In the rows, zero is written as 128.
Rotation paths and how fast each direction turns (deg/step)
Each turn is a multiple of 5 degrees from 10 to 175, or 0.
Each row of a path follows its step; steps can be skipped.

step 0: [132 134 122 126 130 142 129 127 121 128 133 134 130 123 139 138 128 123
 129 126 131 125 132 136 133 130 132 127 125 132 132 128 132 122 122 137
 126 119 123 126 129 133 121 137 126 116 130 130 132 130]
step 1: [120 124 133 121 116 137 123 121 125 132 127 134 126 121 127 129 134 129
 121 123 131 128 123 132 123 128 133 127 130 141 132 123 125 130 127 131
 127 130 132 124 133 126 120 133 121 117 128 124 123 139]
step 5: [128 130 129 133 132 140 134 120 123 133 135 122 123 127 126 130 121 128
 123 135 123 124 127 124 121 125 135 129 144 131 131 126 124 117 123 130
 130 126 131 123 130 129 127 127 122 124 117 132 130 136]
step 6: [124 140 125 126 130 141 128 134 117 130 130 136 124 124 137 135 126 121
 130 126 133 121 127 132 127 131 131 121 131 127 134 126 127 125 133 136
 129 120 126 127 131 131 118 136 127 132 116 125 133 131]
step 7: [129 128 120 124 124 141 124 119 120 132 128 126 132 122 125 131 133 136
 123 122 125 126 119 136 124 126 135 123 130 137 131 126 128 123 139 133
 129 135 128 125 125 128 121 133 129 118 126 124 124 133]
step 11: [127 124 129 130 129 130 129 116 118 134 131 124 124 130 130 128 122 120
 124 131 124 122 128 136 123 122 134 131 132 129 132 123 122 107 120 133
 129 126 123 133 127 130 129 128 125 122 122 127 132 128]
step 16: [120 127 126 121 132 126 123 123 127 126 135 134 129 132 124 141 126 117
 120 122 125 135 127 124 117 125 130 126 134 123 132 127 129 119 129 125
 124 121 130 121 123 125 124 130 124 126 126 140 123 134]
step 18: [127 125 131 124 123 131 125 128 128 123 133 122 137 127 134 132 121 133
 119 118 128 118 131 133 113 130 127 122 130 134 127 122 125 119 127 132
 119 125 126 135 125 136 125 129 123 128 120 131 126 135]
step 21: [133 136 121 132 128 132 120 132 120 125 132 123 130 133 130 127 128 124
 127 119 130 128 117 127 118 137 133 122 132 122 122 132 135 116 125 131
 119 128 133 126 128 136 135 134 128 125 131 124 129 131]
[131 129 127 126 133 128 125 128 128 129 130 128 127 128 127 127 128 129
 127 128 126 129 129 126 129 127 128 128 128 127 127 127 127 127 125 129
 130 126 128 126 125 130 127 126 127 127 128 128 127 128] | 130
[128 129 126 129 129 129 125 127 127 129 130 127 127 127 126 129 126 128
 126 129 129 125 126 125 129 127 126 130 130 127 127 129 129 130 130 128
 129 127 127 129 131 129 131 128 131 129 127 126 131 129] | 45

step 0: [130 125 132 123 122 131 138 136 122 132 128 131 135 119 118 135 128 132
 130 128 127 120 134 123 127 122 137 131 125 119 126 129 123 129 140 125
 125 131 133 121 127 134 120 125 128 126 127 126 124 134]
step 4: [118 134 130 132 127 127 136 133 129 132 126 131 130 124 118 131 123 129
 122 125 127 127 138 131 122 121 130 126 123 124 130 135 127 131 127 121
 127 137 117 122 123 122 132 125 129 134 133 115 127 134]
step 5: [127 128 134 126 126 129 125 124 122 127 129 127 140 125 116 127 127 129
 133 127 123 126 129 127 139 130 134 131 119 128 125 129 127 121 130 121
 129 119 131 126 117 132 123 127 123 119 125 130 115 122]
step 7: [125 129 130 131 122 124 129 131 122 135 130 131 138 115 120 136 121 118
 131 124 118 135 138 132 134 121 129 130 124 125 129 128 128 121 130 122
 124 119 129 129 131 131 131 134 128 126 123 122 130 122]
step 8: [114 122 128 123 122 127 132 127 124 120 126 132 127 131 121 132 134 139
 129 124 121 124 136 124 124 130 133 130 127 122 122 128 130 133 138 127
 122 133 124 125 123 134 129 122 126 124 133 126 117 135]
step 9: [123 140 132 139 133 126 123 128 127 129 130 128 135 116 119 136 126 132
 121 131 125 133 131 127 137 128 132 123 120 127 122 129 128 126 131 116
 130 130 132 124 124 125 123 126 136 133 129 123 133 122]
step 11: [122 134 131 132 123 126 133 130 131 133 132 136 134 119 122 138 129 135
 136 135 126 131 133 116 132 123 132 125 124 132 122 128 127 136 136 121
 128 128 125 121 125 128 134 136 126 134 128 131 124 128]
step 20: [117 136 135 124 120 123 131 124 126 125 137 129 129 122 118 126 120 136
 125 128 116 129 129 130 125 130 131 131 124 127 125 126 129 121 133 127
 127 133 127 133 122 129 125 129 134 129 132 113 123 128]
step 22: [121 139 126 134 121 123 130 123 127 123 137 127 136 118 126 128 129 127
 134 124 118 131 126 131 128 129 135 122 127 128 126 123 127 127 132 124
 128 126 122 126 115 120 143 127 127 127 128 126 124 132]
[128 128 130 128 130 128 132 126 127 129 129 128 130 129 129 126 126 129
 129 131 128 126 128 126 127 129 126 126 127 128 131 129 126 127 125 127
 128 129 127 128 125 128 131 130 127 129 129 127 127 127] | 40
[130 128 129 128 129 130 128 127 127 125 127 130 128 126 127 124 126 126
 129 129 128 128 128 131 130 126 129 127 131 128 127 129 128 129 129 126
 128 129 129 127 129 130 127 132 131 130 128 129 127 128] | 160

step 1: [121 123 131 125 130 117 135 128 131 134 135 133 138 131 128 128 124 131
 133 124 133 122 129 129 136 133 131 131 131 122 125 125 122 118 128 132
 124 125 138 141 131 122 120 124 131 141 131 125 127 131]
step 4: [119 130 122 124 131 122 132 130 127 129 126 133 142 130 131 135 126 130
 123 121 136 126 121 132 124 137 126 121 136 130 128 119 120 127 123 127
 132 125 134 137 139 122 121 132 126 132 125 127 134 131]
step 9: [125 127 129 128 129 125 133 116 125 118 128 132 136 124 117 137 126 129
 132 115 135 127 132 135 137 131 128 132 132 125 128 129 132 132 128 136
 126 118 120 131 134 120 131 125 126 129 123 124 126 135]
step 10: [125 132 132 125 133 122 133 131 130 118 126 137 136 115 128 126 121 131
 133 120 135 123 130 136 129 131 122 133 122 126 131 125 124 126 127 131
 130 121 130 135 134 117 124 127 129 131 135 119 135 134]
step 11: [122 131 133 123 131 123 133 126 130 117 125 130 129 115 122 133 125 128
 121 123 134 117 132 130 134 128 130 125 134 136 137 126 124 125 122 137
 119 125 131 131 130 125 122 129 132 121 135 129 136 123]
step 13: [119 128 120 120 134 111 135 130 130 123 136 126 133 126 128 131 126 128
 131 125 134 121 121 129 131 133 118 123 123 132 130 122 128 126 134 132
 124 121 140 128 129 121 128 124 125 126 130 121 130 133]
step 15: [129 128 135 127 132 131 132 120 123 120 131 126 135 132 120 137 136 134
 127 120 131 121 129 126 133 130 125 120 125 114 130 116 130 127 126 134
 125 120 137 131 129 122 129 131 121 129 133 132 126 134]
step 18: [122 127 129 132 128 123 125 124 119 124 125 134 131 129 116 126 140 129
 133 126 136 127 136 134 128 132 130 121 133 127 131 124 134 125 126 142
 127 114 137 133 130 122 126 129 126 135 125 130 132 129]
step 21: [123 126 128 132 122 127 126 131 131 115 128 133 141 137 122 128 128 130
 130 122 127 127 129 127 137 133 128 122 134 125 129 116 129 132 133 142
 127 119 125 135 124 119 124 126 128 133 128 123 125 125]
[125 129 128 131 127 129 129 128 127 128 128 132 126 127 129 127 129 128
 130 128 129 127 129 130 129 127 128 129 129 127 126 131 128 125 127 132
 127 130 125 128 129 128 129 127 130 130 129 127 130 128] | 40
[126 129 129 126 129 131 129 129 128 130 129 130 129 126 130 131 130 130
 124 129 128 129 126 127 129 126 128 127 129 128 128 126 126 129 127 128
 126 129 127 127 129 130 130 131 128 128 127 130 128 128] | 90

step 4: [130 125 124 131 121 116 137 132 128 126 132 122 125 121 130 120 134 119
 132 131 127 136 120 126 121 128 123 121 123 122 134 124 123 123 125 137
 137 134 125 121 136 133 127 128 135 138 119 122 131 131]
step 5: [130 122 122 131 131 128 127 135 127 122 135 132 122 128 133 118 135 132
 126 128 127 132 129 129 125 131 126 116 128 125 142 125 117 125 124 130
 115 126 112 135 135 123 127 123 123 132 120 124 130 134]
step 6: [129 125 117 127 126 129 127 133 134 131 124 126 128 125 125 121 124 117
 125 120 130 128 127 134 126 130 120 115 131 134 136 134 135 128 134 121
 127 127 114 133 128 123 136 123 113 121 126 135 129 129]
step 8: [120 134 132 134 130 123 120 125 131 133 136 133 125 130 119 128 138 123
 132 124 121 137 129 121 127 127 139 123 124 129 131 130 140 116 136 131
 131 139 130 127 132 133 126 127 125 138 131 134 129 132]
step 12: [122 135 125 124 125 128 132 118 127 122 132 128 124 124 128 119 137 119
 118 117 129 127 135 129 124 117 125 132 125 133 129 134 134 125 135 133
 135 119 123 123 128 123 131 127 120 132 138 122 137 122]
step 13: [122 133 131 128 132 131 136 127 126 124 124 134 120 113 127 120 140 133
 132 125 133 129 131 119 128 124 131 131 139 122 135 130 143 131 124 139
 126 124 127 127 122 130 123 122 123 131 133 129 127 123]
step 15: [121 131 130 126 135 124 133 125 124 122 122 125 123 123 124 125 120 122
 126 130 125 132 113 137 120 143 119 128 124 127 130 132 132 125 130 126
 119 123 132 123 119 137 127 132 138 134 128 128 135 133]
step 19: [116 123 124 123 132 130 132 134 126 133 126 126 119 121 133 130 131 128
 139 127 127 128 125 128 136 135 129 139 128 125 128 121 135 119 138 134
 131 126 127 126 128 129 114 135 128 137 130 124 120 137]
step 20: [123 123 130 120 137 126 126 130 126 127 136 125 124 117 122 123 124 115
 128 128 129 128 125 135 137 127 126 147 125 130 131 118 123 125 127 124
 119 129 127 132 134 123 118 124 130 132 123 124 135 128]
[130 129 127 129 129 131 130 128 130 128 131 131 127 129 128 127 127 129
 129 129 129 128 128 126 128 125 125 128 129 130 131 129 128 129 127 128
 127 128 127 130 127 131 128 125 129 128 127 129 125 126] | 90
[128 128 126 128 128 130 126 130 127 124 127 129 126 129 131 129 128 127
 125 127 126 130 130 128 127 128 127 127 130 128 129 128 129 130 128 126
 131 128 128 129 128 127 130 131 126 129 128 127 127 126] | 65
[129 128 127 127 128 130 129 126 126 130 128 127 126 127 126 129 127 127
 127 126 129 129 129 129 127 131 130 128 128 130 126 127 127 128 129 125
 129 125 128 128 131 130 127 126 128 129 127 129 129 124] | 80
